In the data rows, zero lies at 4.5, halfway between 4 and 5.
Here are some points, one per row:
[5 5 4 2 4 4 3 2 5 2 6 3 5 5 2 7 6 6 5 5 3 3 8 8 4 5 4 3 4 7 6 4 4 7 1 6 4
 3 3]
[3 5 4 5 7 5 5 4 3 3 6 6 4 5 3 3 4 7 4 6 0 7 8 3 7 6 3 6 3 2 3 4 4 6 6 4 8
 7 5]
[6 6 5 8 2 7 4 5 1 3 5 3 6 5 3 0 2 5 6 7 6 5 5 4 6 3 3 3 8 4 3 3 5 5 4 4 3
 4 4]
[8 5 5 3 4 6 7 3 7 5 9 4 6 3 3 4 2 3 4 5 4 4 6 4 2 4 4 4 4 3 6 3 5 3 6 4 5
 6 4]
[4 7 3 6 6 4 3 5 4 8 5 3 6 2 3 5 5 6 4 5 5 4 8 6 3 5 6 2 2 4 5 6 7 5 5 7 5
 4 4]
[5 4 4 8 7 3 7 6 5 4 3 5 3 4 2 5 3 3 6 4 3 5 4 6 2 5 7 5 6 3 5 5 5 5 3 8 4
 5 5]
[3 4 5 5 7 7 6 5 5 1 5 2 5 7 6 2 4 3 2 2 5 5 6 4 3 2 2 7 3 5 3 7 3 5 6 8 5
 5 3]
[3 4 2 4 0 3 6 3 7 6 4 2 5 4 4 3 8 5 3 5 3 7 4 5 6 4 6 5 4 3 3 5 3 4 3 2 1
 5 2]
[5 1 5 2 6 5 6 2 4 3 5 5 7 2 5 5 3 6 4 6 4 2 3 4 4 4 6 5 6 2 6 9 2 8 7 4 3
 5 4]
[2 4 3 5 5 3 5 2 2 7 4 6 3 4 6 7 1 8 4 4 5 4 6 5 4 5 2 4 4 5 4 3 5 7 4 3 2
 5 4]
[6 4 1 4 5 3 5 7 6 7 4 2 6 6 3 6 1 6 3 5 5 8 4 4 3 7 2 6 5 7 7 5 5 7 5 7 7
 3 5]
[4 3 8 4 6 5 6 2 7 6 3 4 6 3 4 5 3 6 2 3 5 3 4 2 6 5 4 3 7 8 7 5 7 3 2 4 3
 6 4]
[3 4 4 6 4 2 4 1 7 3 3 2 5 5 9 5 6 5 5 4 6 7 6 5 7 7 4 1 7 4 5 2 2 6 5 6 6
 4 5]
[3 5 4 2 4 4 5 6 5 4 3 3 3 2 5 5 5 7 4 5 5 5 4 1 6 7 5 5 5 6 5 7 2 3 3 8 5
 2 3]
[5 2 3 7 5 7 5 3 4 5 3 6 4 6 6 6 8 5 6 3 4 2 7 1 2 7 3 3 6 3 7 4 4 4 3 4 4
 6 2]
[7 0 3 4 3 5 1 3 3 4 7 6 2 3 5 3 3 3 1 6 5 4 5 7 7 6 6 5 5 1 3 6 5 5 4 5 3
 2 4]
[3 7 6 3 2 4 7 6 6 1 7 6 5 5 5 6 2 6 6 4 2 4 4 6 3 3 4 1 7 5 3 6 7 4 0 3 5
 1 3]
[3 2 7 4 4 3 3 7 5 4 3 2 3 3 4 9 4 3 8 5 5 6 7 4 7 4 5 4 6 2 4 4 5 6 7 2 7
 5 3]
[9 5 4 4 4 2 6 6 6 4 2 6 4 7 4 4 5 3 3 3 5 2 3 6 6 8 0 6 7 4 3 5 5 3 7 5 5
 5 3]
[5 5 3 3 2 5 6 4 2 4 3 3 6 4 4 4 4 5 4 3 7 1 4 4 7 3 5 4 3 2 5 4 6 3 2 6 4
 6 5]
[3 5 2 5 6 6 3 3 5 3 4 2 1 3 2 4 5 6 4 4 6 1 3 3 3 3 4 5 4 2 3 0 5 4 4 6 7
 6 4]
[4 6 3 6 6 5 1 5 6 4 5 3 5 6 5 3 3 3 5 3 2 3 5 4 4 5 4 3 7 1 8 7 6 1 6 5 4
 4 4]
[4 3 7 6 3 5 4 7 5 5 5 6 3 5 3 7 3 5 5 3 2 5 6 4 5 5 4 5 4 4 6 4 1 3 1 3 3
 5 4]
[6 6 4 5 6 3 3 3 4 3 4 3 3 5 9 6 4 2 3 7 3 5 3 3 2 2 4 3 3 4 3 4 3 6 5 5 4
 6 4]
[5 2 5 1 2 6 3 8 7 6 3 5 2 4 4 5 5 6 4 6 4 5 3 7 4 2 4 1 0 5 7 5 4 6 6 5 7
 5 5]
[6 5 5 4 7 8 4 4 5 5 5 2 3 7 7 6 5 5 4 5 6 6 3 7 5 2 3 6 6 0 7 5 6 4 2 2 5
 3 5]
[2 9 8 4 5 5 3 5 6 8 6 5 2 6 5 5 5 3 7 6 6 2 3 4 5 8 5 3 4 4 4 6 4 5 5 5 3
 6 4]
[4 4 4 5 3 3 2 3 6 8 4 5 6 5 5 4 3 4 4 8 1 2 6 1 4 2 5 6 6 5 5 3 4 5 5 5 2
 7 7]
[1 7 2 4 4 4 4 6 3 4 8 4 4 5 6 4 4 2 4 6 6 3 5 7 6 7 8 7 6 6 8 5 4 6 4 2 2
 4 5]
[7 4 5 8 4 5 5 6 1 6 8 4 5 5 7 6 6 4 3 0 2 3 2 6 6 4 6 2 4 4 5 4 2 6 4 6 7
 5 7]
[5 6 5 6 5 5 7 2 5 5 6 7 1 5 5 2 2 5 6 4 5 5 5 3 5 4 5 6 0 5 7 7 4 5 5 1 4
 3 5]
[3 7 4 5 3 5 4 3 1 6 3 5 7 3 5 4 4 4 1 3 4 6 4 6 0 6 6 6 5 6 5 3 3 5 4 1 8
 3 4]
[4 5 7 7 4 5 5 3 6 4 4 2 5 8 2 5 5 5 2 5 6 5 5 4 7 7 4 4 2 7 4 3 5 6 2 2 2
 4 3]
[6 7 5 2 5 7 6 5 5 6 2 4 5 5 2 4 7 3 4 5 3 3 8 4 5 5 4 3 3 2 2 4 4 5 6 6 2
 2 7]
[5 4 5 5 3 7 7 3 4 4 3 4 6 4 7 8 5 5 6 7 4 8 2 4 6 6 8 8 2 3 3 4 6 2 4 8 3
 2 7]
[4 4 2 4 5 4 7 6 4 6 6 5 3 3 3 4 5 1 5 2 5 6 6 4 6 2 6 5 3 6 4 4 6 5 4 5 3
 7 0]
[3 2 4 1 4 5 6 7 4 3 4 5 6 6 6 2 7 5 5 4 5 6 5 4 2 4 8 4 4 5 7 2 6 5 5 7 2
 5 5]
[5 4 4 7 5 1 3 6 4 3 7 9 8 7 6 6 7 6 2 7 9 4 4 5 4 3 3 4 4 2 4 4 3 3 4 6 5
 3 3]
[4 3 3 3 5 2 7 5 4 4 4 7 4 3 2 4 3 1 5 5 6 6 3 5 4 7 4 0 4 5 3 3 2 5 4 4 5
 6 9]
[6 6 4 2 6 4 3 5 3 5 4 6 5 6 5 4 3 5 7 0 7 8 8 5 6 4 6 5 5 4 3 4 4 4 4 6 3
 8 6]
[3 4 5 3 6 5 6 1 6 5 5 6 3 7 6 5 4 5 6 6 3 5 5 5 2 4 4 6 7 6 2 4 6 5 4 4 4
 4 6]
[8 6 4 3 9 4 5 7 3 4 7 2 7 4 2 4 6 6 6 7 2 4 2 2 6 4 4 5 6 5 4 3 2 6 4 4 4
 5 3]
[5 5 2 3 3 6 2 2 4 5 3 3 9 6 4 5 6 2 9 4 5 5 4 4 7 3 5 4 4 7 3 7 5 5 3 6 8
 7 4]
[1 1 5 6 6 7 4 2 5 3 4 6 7 8 1 7 2 3 5 3 4 3 0 5 6 6 6 4 5 6 3 5 3 3 6 3 5
 3 3]
[6 5 4 7 4 3 5 4 4 4 3 3 2 3 4 5 7 4 2 6 2 4 4 6 6 5 6 4 6 6 2 6 6 5 4 5 6
 7 8]
[6 5 4 7 4 4 7 5 4 5 1 4 6 5 5 5 1 3 5 7 6 3 8 4 4 2 9 3 4 5 5 6 1 2 6 5 6
 2 2]
[5 5 4 4 2 6 5 7 3 3 3 3 3 5 9 5 2 4 2 4 3 2 4 5 3 5 4 7 4 6 1 5 5 8 5 6 5
 6 3]
[4 4 5 5 6 3 8 7 6 7 5 6 7 5 5 6 5 5 3 6 7 5 4 3 6 2 8 3 5 3 3 3 7 5 3 4 7
 5 6]
[3 5 3 4 6 2 6 4 5 5 3 3 5 5 4 2 5 7 5 3 4 3 3 7 4 6 5 5 3 1 2 5 8 5 7 3 6
 6 3]
[6 6 3 7 3 8 5 6 7 3 3 9 7 1 5 7 7 7 4 4 4 4 4 5 6 6 5 5 4 4 3 4 6 5 6 4 6
 5 4]
[4 5 5 7 5 4 5 5 8 5 3 4 6 1 5 3 6 4 8 4 7 6 3 3 1 7 3 5 4 4 4 6 4 7 2 5 4
 3 4]
[4 5 8 2 6 7 1 5 7 4 5 6 4 4 5 2 3 3 2 4 5 4 6 3 4 7 7 6 5 4 2 4 3 5 1 3 8
 4 6]
[4 4 8 4 3 1 5 4 4 4 7 3 6 5 4 4 8 5 4 5 3 2 6 6 2 4 3 8 3 6 2 4 4 1 7 5 6
 5 5]
[7 4 6 3 6 1 2 3 2 5 3 8 2 6 4 4 7 4 6 6 4 3 4 3 6 4 6 5 5 6 5 3 6 6 3 3 5
 1 3]
[6 6 6 4 5 4 5 5 5 2 7 3 2 2 5 6 3 4 4 4 7 2 5 5 6 5 4 6 4 5 6 3 3 2 4 4 4
 6 8]
[6 0 4 7 5 5 4 6 6 5 4 4 6 1 7 2 5 4 8 7 5 4 4 9 5 6 2 5 3 8 5 4 4 4 3 4 6
 5 4]
[8 6 3 6 4 3 4 4 7 2 4 3 6 6 6 5 5 5 5 2 5 2 6 3 5 2 5 6 3 6 6 5 5 6 5 0 5
 5 8]
[0 2 3 5 5 4 3 7 4 7 4 4 5 4 6 4 6 1 5 5 3 4 4 2 7 4 1 5 2 5 6 4 8 3 3 5 6
 2 6]
[6 5 5 5 3 4 6 3 7 7 7 5 2 4 4 5 5 2 3 5 6 8 5 3 6 4 5 5 7 5 6 5 6 5 5 7 8
 6 2]
[2 6 3 5 4 5 4 3 4 2 5 8 3 3 2 5 5 3 4 4 5 4 3 5 6 1 1 5 6 6 6 4 4 7 7 6 4
 3 5]
[5 3 3 5 4 5 2 7 6 6 6 2 4 4 2 5 5 5 2 2 7 6 4 4 2 3 5 4 5 5 1 4 3 4 8 3 1
 4 6]
[2 6 7 5 5 4 5 4 5 2 1 6 4 7 3 4 6 3 2 7 4 5 4 6 3 6 5 3 4 4 8 6 4 4 5 3 3
 7 5]
[4 4 4 4 6 4 7 4 2 7 3 3 2 2 5 3 7 6 5 4 5 5 5 4 4 2 3 4 6 4 3 8 4 3 4 3 5
 3 7]
[5 2 7 4 1 6 5 2 2 6 7 4 3 7 3 5 5 4 7 5 7 4 4 3 1 6 5 5 6 3 6 6 7 7 5 5 5
 4 5]
[5 3 5 5 9 7 3 5 3 5 1 4 6 1 5 5 5 4 3 4 5 6 6 7 3 4 6 6 4 6 5 3 8 2 6 4 3
 4 5]
[5 5 7 6 2 1 1 5 4 3 2 6 4 3 2 4 3 6 5 3 3 6 3 5 3 2 5 6 4 2 5 4 6 3 4 7 4
 6 5]
[5 6 6 3 2 4 5 5 0 1 5 4 6 3 6 5 4 4 3 6 6 6 4 1 5 6 2 3 4 5 5 3 6 3 7 3 5
 6 5]
[3 5 4 4 4 7 5 5 4 6 4 5 3 7 3 5 4 7 7 7 6 4 4 8 4 4 3 7 5 5 6 5 1 1 3 4 5
 8 5]
[6 5 0 2 5 5 4 3 4 4 5 6 3 6 6 6 4 4 5 5 3 6 3 2 3 5 4 2 4 7 5 4 5 0 5 3 4
 2 2]
[5 4 7 5 6 5 3 4 3 4 7 6 3 6 5 5 5 8 5 5 4 7 3 5 5 4 5 2 4 7 5 8 7 4 6 5 2
 7 4]
[4 6 8 2 5 5 5 3 5 7 3 5 6 3 6 3 5 4 4 2 3 5 2 7 6 3 3 5 5 4 5 1 2 5 7 7 3
 2 3]
[3 3 4 6 4 4 6 7 6 4 4 4 2 6 5 1 4 8 8 4 5 4 4 3 6 5 8 4 5 6 6 2 5 5 7 5 6
 1 5]
These points spread out most along one direction. How many in every 100 of the points above lie lower along it than each point below? Answers are rounded to whole numbers. More than half of the points above lie lower than the first one.
[5 5 4 4 2 6 5 7 3 3 3 3 3 5 9 5 2 4 2 4 3 2 4 5 3 5 4 7 4 6 1 5 5 8 5 6 5
 6 3] 14
[6 6 5 8 2 7 4 5 1 3 5 3 6 5 3 0 2 5 6 7 6 5 5 4 6 3 3 3 8 4 3 3 5 5 4 4 3
 4 4] 67
[5 2 7 4 1 6 5 2 2 6 7 4 3 7 3 5 5 4 7 5 7 4 4 3 1 6 5 5 6 3 6 6 7 7 5 5 5
 4 5] 92
[3 5 4 4 4 7 5 5 4 6 4 5 3 7 3 5 4 7 7 7 6 4 4 8 4 4 3 7 5 5 6 5 1 1 3 4 5
 8 5] 78
[4 4 2 4 5 4 7 6 4 6 6 5 3 3 3 4 5 1 5 2 5 6 6 4 6 2 6 5 3 6 4 4 6 5 4 5 3
 7 0] 25
[8 6 4 3 9 4 5 7 3 4 7 2 7 4 2 4 6 6 6 7 2 4 2 2 6 4 4 5 6 5 4 3 2 6 4 4 4
 5 3] 39
[3 3 4 6 4 4 6 7 6 4 4 4 2 6 5 1 4 8 8 4 5 4 4 3 6 5 8 4 5 6 6 2 5 5 7 5 6
 1 5] 60
[6 5 5 5 3 4 6 3 7 7 7 5 2 4 4 5 5 2 3 5 6 8 5 3 6 4 5 5 7 5 6 5 6 5 5 7 8
 6 2] 58
[7 4 5 8 4 5 5 6 1 6 8 4 5 5 7 6 6 4 3 0 2 3 2 6 6 4 6 2 4 4 5 4 2 6 4 6 7
 5 7] 11
[6 4 1 4 5 3 5 7 6 7 4 2 6 6 3 6 1 6 3 5 5 8 4 4 3 7 2 6 5 7 7 5 5 7 5 7 7
 3 5] 24
[2 6 3 5 4 5 4 3 4 2 5 8 3 3 2 5 5 3 4 4 5 4 3 5 6 1 1 5 6 6 6 4 4 7 7 6 4
 3 5] 68
[4 4 8 4 3 1 5 4 4 4 7 3 6 5 4 4 8 5 4 5 3 2 6 6 2 4 3 8 3 6 2 4 4 1 7 5 6
 5 5] 18
[4 5 7 7 4 5 5 3 6 4 4 2 5 8 2 5 5 5 2 5 6 5 5 4 7 7 4 4 2 7 4 3 5 6 2 2 2
 4 3] 90
[4 5 5 7 5 4 5 5 8 5 3 4 6 1 5 3 6 4 8 4 7 6 3 3 1 7 3 5 4 4 4 6 4 7 2 5 4
 3 4] 43
